In the data rows, the value 128 means zero.
Here are some points, each followed by its number:
[ 64  72 126 132  83 101  72 112  86 130  93  88] 0
[145 111 123 120 128 136 144 129 131 119 128 105] 1
[180 217 127 160 166 144 168 160 185 134 171 178] 2
[ 83  60 126  89  72  73  71  88  83 121  79  92] 3
[196 248 132 168 210 178 188 197 203 149 195 207] 4
[109  61 130  74  85  71  92  95 114 132 121 100] 5
[166 195 130 159 144 158 141 203 188 169 164 199] 6
[163  56 134  28  83  63 126  61 125  87 121  80] 7
[142 175 129 148 186 168 180 124 130 114 115 148] 8
[ 52  53 125 139  45  59   0 117  38 102  42  44] 9
[148  93 127  84  88  88 118 103 136 115 132  99] 10
[158 182 132 133 150 159 185 144 145 126 133 169] 11
[ 70  66 124 133  72 119  51 105  63 112  75  69] 12
[156 177 123 150 201 170 226 130 146 131 156 163] 13
[165 160 134 141 168 157 204 148 173 114 161 142] 14
[ 79 112 135 166 130 144 104 148 125 163 141 135] 15
[131 151 130 156 154 140 163 142 140 163 143 161] 16
[ 92 110 124 135 126 125 124 127 120 149 147 116] 17
[102 108 133 133 139 118 148 117  92 130 136 103] 18
[ 69  42 129 113  28  67   0 110  51 111  49  45] 19
[120 110 134 114 103 101  92 114 112 127 107 116] 20
[227 255 134 160 238 202 255 152 216 121 203 216] 21
[239 255 130 162 255 225 255 150 233 123 181 222] 22
[181 211 125 148 200 176 224 163 210 150 187 216] 23
[163 191 126 141 154 121 142 166 160 134 150 174] 24
[134  51 126  52  55  70  55 106 116 108 105  82] 25
[147 134 127 111 106 114 128 130 150 125 125 132] 26
[108  82 128 104 106 118 126 113 139 133 135  95] 27
[ 68  99 128 160  84  98  24 145  68 156  81 121] 28
[113 113 127 111  55 116  68 146  95 124  92  91] 29
[132 102 128 114 136 127 149 109 123 118 134 104] 30
[ 95  88 129 111 108 100 107  96  94 124 105 113] 31
[145 152 130 143 132 135 124 164 157 156 147 159] 32
[177 190 123 139 197 160 220 149 171 130 168 170] 33
[139 145 125 131  98 128  85 153 132 138 111 160] 34
[ 62  78 126 153 105 123  38 139  93 154  96  98] 35
New points follow, each followed by the numbers of its three nearest points above, smallest number first.
[ 92  38 124  74 103  91 124  63 112 125 130  92] 5 27 31
[143 143 128 128 153 163 165 148 186 149 181 141] 14 16 32
[ 77  64 123 103  83  71  79  96  85 115 107  90] 0 3 5
[143 163 124 130 163 144 168 116 141 118 111 152] 8 11 16
[178 162 127 108 172 156 195 144 164 126 157 154] 11 14 33
[ 62  70 127 137  63 102  20 132  63 135  76  74] 0 12 28
[102  75 127 106  69  97  52 116  72  98  77  59] 0 3 12
[111 138 123 156 154 152 157 139 124 129 158 139] 16 17 18
[140 164 133 153 172 162 145 149 150 148 151 165] 11 16 32
[174 187 124 133 182 159 214 143 165 122 160 190] 13 14 33
[109 106 127 118  97  94  84 131 113 129 111 102] 20 29 31
[ 54  73 132 154  69  74   9 108  31 112  58  77] 9 12 19
[168 204 125 158 171 165 174 177 174 149 161 168] 2 6 24
[188 225 133 161 185 155 163 145 159 116 144 165] 2 11 24
[ 57  96 129 160  79  94   0 144  59 142  48  96] 12 28 35
[ 91 101 132 135 137 133 111 129 126 150 121 132] 15 17 18
[194 198 128 128 205 169 240 138 187 118 163 179] 13 23 33
[124 131 126  99 132 103 152 157 153 176 157 150] 16 26 32
[101  70 128  91  91  87  72 102 105 130 112 114] 3 5 31
[110  87 130 108  74 105  73 123 120 135 109 108] 20 29 31
[123 133 125 146 161 152 143 138 146 136 146 132] 1 16 32
[150 162 128 140 102 143 101 146 137 125 117 156] 26 32 34
[103  55 126  81   4  98  19 108  93 101  72  43] 12 19 25
[ 62  38 130 117   3 100   0  88  47 105  54  55] 9 12 19
[164 176 131 125 138 129 149 152 168 140 161 174] 11 24 32
[ 71  54 129 127  89 106  84  88 104 128 113 101] 0 3 31
[134 117 129 137  89 123  92 135 126 111 131 107] 1 20 26
[103 131 128 147 105 134  90 150 112 162 101 152] 15 17 34
[ 79  93 127 136 116 106  45 127 100 164  91 116] 0 28 35
[ 90  82 129  99  64  80  70 119 109 144 117 106] 0 3 5
[ 77   0 124  75  25  63  21  55  45  85  83  23] 3 9 19
[105 105 125 146 125 126 115 124 123 122 126 115] 1 17 18
[121 122 130 144  96 116  90 133  99 120 106 120] 20 29 34
[ 80 123 129 163 113 120  75 140  85 143 110 148] 15 28 35
[111 119 128 115 118  98 121 134 133 174 145 154] 17 26 32
